rotation ticks, each row followed by its count of ticks:
The counts run from 0 to 909.
-1	105	130	22	285	-66	-61	-11	-65	-43	72	25	-37	51	47	-9	-86	-212	168	-40	-127	-71	-32	155	-138	-70	14	217	-118	182	177	136	-23	-81	-260	-52	-33	138	-52	91	166	-47	130	141	-130	-66	228	146	165	-144	-108	11	15	-25	-140	-19	353	-67	12	114	53	75	-87	-1	113	-29	35	185	50	-151	-14	-166	-18	17	-70	-101	-94 => 162
-45	38	1	-66	-222	16	47	69	-77	134	-177	270	-77	229	57	-50	78	21	-98	-110	-187	18	104	-52	61	-156	283	-120	103	-90	-101	-35	-32	47	119	-77	-192	-182	-39	-41	24	-114	-92	-70	54	135	-123	-25	-210	83	234	42	-55	-13	29	-117	-255	279	-48	-10	-84	31	256	49	84	106	32	-125	45	-70	-5	211	208	-72	1	-22	2 => 815
-238	164	57	-8	-179	61	37	-56	-87	29	114	-90	41	-33	187	3	182	167	-109	45	-168	24	-23	123	-7	87	-71	-202	98	48	-243	77	-6	139	27	-1	54	-114	24	-104	-92	1	-87	-93	30	264	-277	16	-146	-62	7	-91	148	183	83	-85	-321	160	-93	42	-131	-75	11	-42	-101	114	249	-182	-28	97	-96	-164	5	82	54	-50	7 => 871
3	114	-147	102	74	-65	-9	-101	-158	100	324	-97	-110	-42	-124	73	-40	-144	-82	37	-160	105	19	128	9	5	-67	44	-42	90	146	20	126	2	-156	-55	86	222	37	-28	47	-100	345	73	-123	-110	382	81	8	-82	-60	67	13	20	51	-9	179	-253	105	241	-62	60	-71	59	86	79	35	52	-50	-83	-207	-144	-177	51	-13	-18	14 => 793
293	1	-53	142	-55	-86	-7	-26	-82	-57	-88	-154	-122	11	-245	20	-67	-59	-56	28	4	-89	-48	-122	290	38	33	110	-85	-173	83	27	31	45	111	-6	119	107	153	-82	192	-133	78	-17	-139	-111	198	-70	168	199	90	46	-232	44	-53	26	119	-103	148	-147	52	-162	-104	-47	5	-180	-145	127	103	-97	215	26	-35	-227	-63	-53	10 => 897
-15	169	177	1	7	-175	83	40	-136	44	2	32	-99	80	-77	-141	45	16	133	-199	-9	-106	2	58	-178	158	134	22	-177	-64	132	99	144	-72	-75	-7	-4	-19	-155	-8	-51	28	-173	173	4	-33	-41	94	168	165	200	35	-99	-177	-260	96	15	186	-158	58	106	105	37	58	136	-185	94	148	313	-101	-156	30	190	-197	-126	-29	-35 => 540
168	-130	90	-41	-164	64	149	28	-44	-68	44	-199	142	-292	-16	148	35	109	17	-45	-132	-59	34	-129	-29	120	-143	-46	61	-199	-31	3	247	186	103	-110	-108	25	0	44	-77	106	-122	-106	135	-119	-61	-15	211	220	41	-65	-63	-42	3	129	-354	-77	102	-16	23	-89	-34	0	-83	-220	-71	123	89	-6	-47	-63	113	-73	25	-203	49 => 590
-156	20	198	-133	-51	100	43	-71	86	126	-76	93	64	-48	134	-127	28	74	25	-144	-94	-14	-87	-1	-161	-8	118	191	157	217	-10	84	153	-80	-35	-157	-80	-53	-225	130	-66	83	52	-35	135	-221	69	-29	141	-118	-51	-26	117	-6	150	-226	-31	-74	79	185	78	82	55	36	-221	-12	31	214	-53	-84	-261	-114	200	157	-127	17	169 => 468
-190	-64	263	-138	58	-16	10	-24	11	42	156	-36	134	-142	13	73	-61	80	-74	-132	-58	129	-5	153	60	73	-23	111	4	42	-78	126	143	-117	-166	-29	-199	-68	-163	8	26	122	23	-1	263	53	-102	101	50	260	201	9	-5	-24	-35	104	-230	112	-125	-10	139	-77	-99	34	-26	-160	57	76	20	-143	-94	-178	390	-24	-116	-31	-58 => 597
66	60	-78	-63	112	-172	10	-27	-242	129	6	153	-54	93	-20	70	-63	68	-20	26	21	175	178	85	24	-73	189	-7	-147	-95	85	24	-14	-264	-153	27	-126	183	-11	56	207	33	-16	-42	67	9	112	155	-126	226	264	121	-150	-77	-195	71	-75	112	-132	-192	32	6	-127	-64	308	11	-111	75	-11	-106	-19	-3	239	-118	-70	-44	-189 => 42
49	-168	-1	-33	35	104	-96	20	111	-175	-32	-13	156	30	30	123	-62	-159	-44	59	-234	-256	96	-101	170	-76	-206	49	192	98	-192	25	70	120	107	-171	89	-54	-47	0	25	-53	84	10	-45	17	-6	-172	16	-214	-96	43	86	200	199	-127	74	-206	227	190	148	-14	-70	52	-144	-44	0	-140	-155	-32	12	-136	-161	162	-47	64	5 => 515
236	-60	77	0	11	2	-109	6	44	-31	-103	-216	23	-47	-25	112	21	111	185	-64	191	-58	-187	-140	20	42	-3	299	-131	-84	14	44	-9	-18	99	-44	143	211	119	98	216	-128	-92	-202	-104	-53	41	10	221	-60	-174	-2	-184	44	19	-35	109	-51	45	-280	-83	-116	-177	-85	-172	-107	27	158	-41	61	164	-91	70	-172	-44	-73	-219 => 213
10	1	104	-183	27	-158	92	47	-119	62	-48	-222	30	114	-191	116	-31	192	-76	-59	251	75	-20	74	-180	-7	67	42	112	40	118	9	172	-163	-115	13	219	69	-287	-28	-48	54	11	98	-30	-58	108	165	63	-58	-34	-81	-5	-96	106	165	1	62	57	81	-161	52	35	-61	86	-41	-142	277	230	52	-288	85	-84	-39	-24	-48	-124 => 484
204	-4	5	-59	-136	-2	-106	115	-59	127	-278	-177	181	214	-78	188	118	45	111	-79	84	77	119	-57	-70	-95	58	-140	75	-138	109	-84	173	-11	-91	-113	13	-168	-4	-146	-77	-121	-38	132	49	97	-216	163	38	-141	184	-162	35	-8	20	150	-106	160	23	95	-154	55	154	163	-58	77	-70	-14	132	14	-25	154	-140	-217	73	-84	-156 => 311
142	66	-68	147	-234	77	-123	-55	31	-3	-21	-48	109	13	76	66	95	-117	-63	85	-255	-91	99	-128	198	104	-37	-181	100	-67	-175	34	-30	130	120	-127	74	-149	190	-242	-109	-120	78	-23	38	-38	-88	-65	-45	-118	177	-71	122	154	42	-169	-184	-104	91	211	-40	-11	33	221	-140	114	70	-246	-80	-41	-44	-49	-85	-53	-34	36	185 => 7
86	-197	-107	-33	85	-85	-78	-6	-110	-12	11	9	140	-125	55	-7	-75	-91	39	57	-250	-241	246	-163	6	93	-192	-158	-71	-19	-34	96	219	-80	-10	-169	48	187	34	37	-10	157	-28	34	47	51	79	-145	183	-21	110	151	32	104	-14	-189	89	-228	127	139	314	96	-291	10	41	-75	72	41	-125	-34	-130	-149	-68	40	-226	68	69 => 281
132	57	107	-71	33	-275	-136	-92	-26	-88	-119	-101	299	-23	60	124	-14	12	208	-110	128	21	28	-55	-95	-81	144	161	-145	-58	12	104	-19	-322	-188	-77	63	164	-112	137	141	52	-164	89	53	-95	9	78	94	-4	157	62	-83	28	-176	-159	122	-186	57	4	133	105	-50	-73	1	-77	-47	101	-141	31	-12	-55	114	-56	-160	-163	-150 => 220
112	206	-127	173	-341	-47	146	-44	-25	31	-190	44	-2	-48	-70	-87	119	-100	-104	10	-80	-43	35	-17	88	-53	125	-88	-10	-146	33	53	-6	140	203	-67	73	-73	71	-45	-131	-85	-107	81	-64	-140	-19	-73	19	47	216	78	20	-15	-11	-195	-110	-232	124	233	-111	19	232	160	-29	55	-60	-150	-93	51	-22	-34	-161	-23	-44	-208	194 => 633
55	71	88	-78	34	-109	-28	-37	-1	-13	-104	41	51	-8	60	81	-73	64	27	-156	150	45	-124	21	-30	-129	248	393	-84	-38	40	49	-188	-225	4	27	5	140	-47	220	268	-49	-26	-98	47	-223	202	77	74	108	-30	78	-112	-78	-132	-114	68	-87	-72	-209	-24	-46	22	-62	58	-52	-48	126	-117	-22	36	-99	275	-65	-120	-195	-115 => 217
-152	31	5	-208	-169	85	117	-145	-84	170	87	223	21	96	10	14	20	145	-263	57	-256	-35	117	93	132	30	131	-221	48	-66	-169	5	92	-32	32	-47	-60	-167	-35	-107	-137	102	-50	-105	172	178	-156	-25	-269	108	184	-33	126	133	97	-107	-298	275	14	136	19	46	85	82	50	35	48	-162	37	-90	-103	92	154	-7	58	68	43 => 188
127	102	6	-35	-141	34	-35	120	58	2	135	-169	-105	62	-224	101	23	1	-150	-81	97	77	-129	49	198	-3	6	98	151	-34	13	-3	-73	176	192	55	27	-121	78	-256	-10	-338	77	-5	-93	85	-37	93	-89	-105	-49	8	-68	-24	246	192	-54	43	-65	-12	-328	-122	202	31	-181	68	-35	-178	22	-33	-62	6	-52	-127	140	-130	-116 => 256
-278	127	142	-71	-228	-196	-47	-23	-144	7	44	-59	22	49	74	41	112	167	-76	-208	57	81	-47	25	-21	22	126	-99	45	-37	-146	165	-79	-40	-57	6	34	-87	-183	-39	13	-109	-125	71	59	59	-220	40	-21	99	249	-64	-116	-103	-119	-115	-300	145	-62	39	-50	-42	143	2	30	-43	274	-19	116	6	-180	70	319	-51	-84	-4	-51 => 363
-39	39	6	-68	351	12	3	-47	-101	52	188	144	-86	-41	142	29	-144	3	-144	69	-128	-142	-34	130	103	123	-61	117	-1	108	-87	38	-18	-79	23	115	92	121	53	-9	121	128	182	-89	-3	78	278	-61	-97	103	-95	121	103	55	-22	13	53	49	-194	-109	114	-37	-244	-112	152	4	16	37	-17	-177	-129	-376	50	-13	-162	34	86 => 785
-194	-88	-73	-42	-9	-7	-83	13	84	-35	137	20	-6	-66	-132	-168	21	-54	85	-111	-43	77	114	102	-289	59	70	46	48	22	59	28	297	-106	-170	-207	-53	112	-92	184	-51	-94	26	10	-6	-93	129	68	-130	-294	17	66	6	-40	84	-103	-99	-135	-4	271	-51	185	27	7	90	99	57	-92	-50	-86	-321	0	83	157	31	73	-116 => 294
-22	-189	146	-260	-15	24	-142	45	181	-58	-59	-80	90	-74	-211	-145	-88	1	-75	-124	130	-33	-98	83	1	-76	51	306	-88	30	34	106	175	-180	-68	-70	-61	-12	23	-7	103	-10	-144	-76	60	239	-96	69	65	-183	38	143	-68	130	177	-68	280	90	-10	29	-3	-3	-60	-42	-209	-75	16	-19	-81	-77	144	3	153	-75	12	57	-359 => 205
66	136	126	-133	14	-95	28	-11	-128	10	183	2	-30	26	-11	7	35	132	132	-234	42	-175	-59	-100	-127	259	204	129	-10	-87	-62	3	73	-3	160	89	118	89	-130	-31	-36	-53	-109	-71	39	-175	132	12	12	150	-22	-34	-98	-182	-147	110	-208	199	-142	-75	-38	65	33	-28	150	-137	125	59	281	-88	-266	0	223	-171	-91	-52	79 => 537
-180	175	-112	98	-289	106	222	-60	-90	163	28	236	-160	4	51	-130	122	74	-127	12	-212	70	47	163	40	9	124	-243	-40	-85	-52	-12	-19	160	123	-45	-131	-135	111	23	-101	0	-160	-95	31	139	-188	16	-139	164	186	15	-46	-1	10	-99	-293	191	-93	63	-117	29	151	62	117	121	112	-170	-6	1	-32	-30	142	14	44	-111	38 => 186
10	-108	180	-13	146	138	6	173	158	36	-130	102	41	-49	-22	-84	-162	-164	-87	-94	16	10	157	43	80	-33	-98	211	17	48	136	138	217	45	10	6	-243	-185	-23	40	-63	-76	16	125	135	13	31	70	260	73	193	231	59	-153	105	104	121	-55	-205	111	47	-50	-55	164	-89	-115	-149	-37	-125	-179	-79	-254	138	-57	-174	11	-20 => 148
438	194	3	152	-104	-24	-54	-23	34	-89	90	-107	147	-47	54	59	153	-111	264	-29	-71	-46	5	-165	-27	155	91	-2	-13	-81	25	-14	-168	-33	164	-143	-124	193	252	-107	3	-130	-145	-135	-4	-243	-9	51	-109	-103	122	29	-132	95	-65	-71	-150	-202	-8	-48	-37	4	-18	-35	-104	-66	-205	-51	-164	50	-215	-100	57	-38	61	-131	2 => 402
-36	148	8	149	-319	-22	101	-25	-138	107	-16	47	-86	128	67	-111	217	34	84	-26	-274	-6	43	4	53	-25	218	-220	-57	-127	-56	36	-120	122	32	-95	-147	-62	63	-42	71	-228	-158	-61	-50	113	-247	16	-93	32	196	-48	-112	86	-44	-93	-228	174	0	-77	-42	-53	128	19	41	73	145	-52	65	33	115	245	184	-98	0	-56	-30 => 813
18	50	123	-121	-71	-65	-2	1	45	-38	188	-119	-85	-4	-317	-85	-43	131	-122	-125	122	-86	-147	151	191	49	37	187	-131	-1	-58	53	-44	-62	217	69	113	0	50	-142	28	-109	-228	-70	-47	259	-141	36	-148	17	-47	197	-129	126	266	50	199	126	-109	-118	-98	-65	32	-111	-157	-82	94	-216	-12	-13	34	6	26	-139	20	-17	-250 => 887
188	37	228	38	-15	19	42	129	8	-13	-245	38	-9	97	165	54	20	-4	-40	-85	-20	-158	-51	-80	218	7	58	99	146	-92	-112	42	-43	154	242	192	-7	-196	11	-73	95	-62	-21	-83	46	-84	14	-110	30	265	23	5	26	8	-34	154	-170	141	-196	-308	-19	-186	25	-68	-56	-132	-127	16	141	-110	86	-79	99	-192	-141	-137	153 => 769
97	233	-73	53	14	-49	-138	-140	-47	-8	-125	44	-49	258	34	64	89	119	81	78	27	-121	-123	76	69	-32	122	-51	-49	-51	-166	-39	-224	21	146	7	373	69	153	-36	148	-36	-23	-56	-232	-4	77	-75	-211	-82	-48	-122	-76	219	-110	-151	44	87	63	-74	-61	-5	12	-65	134	110	91	-103	115	64	151	-41	-239	-60	58	12	-19 => 623
52	45	-39	214	-83	146	132	-23	-33	-28	-151	-59	20	87	1	211	-72	-44	-84	205	92	-34	133	-46	191	-91	-266	-155	-27	-113	27	175	-190	210	129	49	147	-9	132	13	9	-140	-45	84	-148	60	-196	73	332	39	159	-12	-89	-70	-78	-137	13	-135	91	38	-60	-221	-162	221	80	-43	-75	-29	-86	201	118	-97	-110	-35	-18	-66	-89 => 502
55	99	-86	59	-335	3	69	-28	-163	53	128	-63	-58	16	-30	81	195	51	55	-75	-130	17	29	-144	-58	65	81	-158	28	-199	-48	-4	-87	208	73	-132	20	62	71	-69	-35	-334	-39	-81	-67	-45	-155	64	38	-125	73	-142	-137	-86	11	-132	-292	-35	145	104	-198	-27	193	170	4	45	156	-42	81	102	-107	291	50	-73	59	-82	-12 => 810
-1	-149	-170	161	138	52	27	-83	-77	149	38	126	-101	-57	69	-74	-26	-55	35	116	-256	-60	100	-101	33	62	-131	-129	-9	45	44	-32	182	91	95	-139	40	189	60	132	66	-1	180	-162	-45	-168	283	-207	107	67	-21	145	-5	42	64	-106	-100	-225	131	-25	237	-16	-279	2	107	49	23	121	-28	-44	-101	-187	-32	37	-177	93	229 => 284
119	-273	36	-192	167	88	-109	38	149	110	-105	-1	169	-5	-185	-51	-139	51	80	-104	100	-21	97	21	-7	-80	-78	243	-67	82	77	7	351	-151	32	-118	18	-47	-12	93	-65	38	-130	-7	95	168	-59	66	130	-87	25	163	11	61	306	-13	235	-72	-58	-2	81	115	-143	24	-182	-27	-87	-30	-150	-26	0	-146	-21	-66	-143	68	-187 => 834
170	-138	23	-32	139	44	-179	149	118	-57	93	-171	149	-262	-35	37	-75	-136	-51	-19	-14	-19	112	-31	28	131	-255	119	-22	-20	66	127	272	37	-44	-15	-120	-2	152	-112	-47	-100	83	4	172	93	-9	108	211	-117	66	121	85	12	88	110	52	-153	-144	53	-16	-36	-250	109	-202	-7	-35	-73	-143	-161	-123	-327	49	-107	-120	-52	-109 => 151
-15	-229	112	-242	133	60	-49	53	128	43	-50	19	140	-158	-155	-88	-156	32	-14	-112	59	-25	70	38	-65	-70	-8	309	-82	36	55	85	313	-189	-20	-9	-83	-72	-77	135	-85	8	-133	-27	192	139	-101	73	121	-78	-18	217	127	45	269	3	223	-41	-109	16	35	86	-103	13	-201	-13	-38	-69	-188	-58	24	-117	90	-68	-137	-50	-214 => 833
-133	152	4	130	58	144	143	-197	-78	37	78	219	84	173	160	149	24	87	226	69	-124	-118	210	88	-102	-22	-32	-88	-180	-55	-143	69	-203	41	115	30	112	21	15	217	-74	-97	-174	31	-14	-11	-228	88	-19	36	87	-42	-7	-30	-101	-104	-157	25	-62	-45	-3	26	-90	284	220	21	166	-161	25	161	10	7	59	16	-126	-60	1 => 683
-8	86	-87	216	-252	27	166	21	-42	40	-159	-79	-206	190	-91	-37	201	71	60	12	-24	-16	-21	2	19	-120	139	-86	105	-98	-24	-24	-64	183	244	-57	185	43	-66	190	74	-264	-55	-52	-237	-211	32	-137	-93	-99	-98	61	-67	12	121	18	-217	-111	133	-95	-228	-168	179	-45	96	73	-36	-34	137	161	23	206	-130	-17	58	-106	23 => 125
174	127	224	-129	-30	-48	63	-50	-50	-90	-86	-68	-4	-11	-46	-45	22	116	72	-110	-15	-245	-162	32	67	189	129	145	-135	-91	-18	40	34	-15	144	103	59	-23	26	-99	44	223	-272	-114	38	9	-61	-11	2	285	7	-56	-86	133	-139	104	17	256	-102	-143	71	-36	-5	-179	-47	-271	-30	56	241	-87	173	-125	100	-220	17	-151	-52 => 85
13	5	45	86	-64	24	121	34	-207	154	133	-101	51	-56	218	218	133	-35	-3	-42	-301	141	92	-121	-19	54	-94	-236	205	98	22	-12	109	192	-33	-144	-192	-25	-113	-55	0	-142	195	31	54	-48	18	39	103	13	38	-57	66	-105	101	69	-322	-55	20	24	-41	-68	26	75	-95	31	14	181	37	-47	-342	-60	89	18	-123	-76	185 => 415
-80	153	12	-55	142	-101	-226	-102	-3	50	-5	-75	26	310	-79	120	-43	55	74	-132	177	157	-85	176	-49	-194	-22	123	-22	194	78	63	-4	-159	-196	-90	251	-50	-69	0	102	-117	106	238	-166	108	80	100	81	-169	22	-90	-65	19	-42	-90	306	-38	65	188	9	184	15	36	40	106	136	-7	8	29	11	-182	-226	50	-4	65	-233 => 615
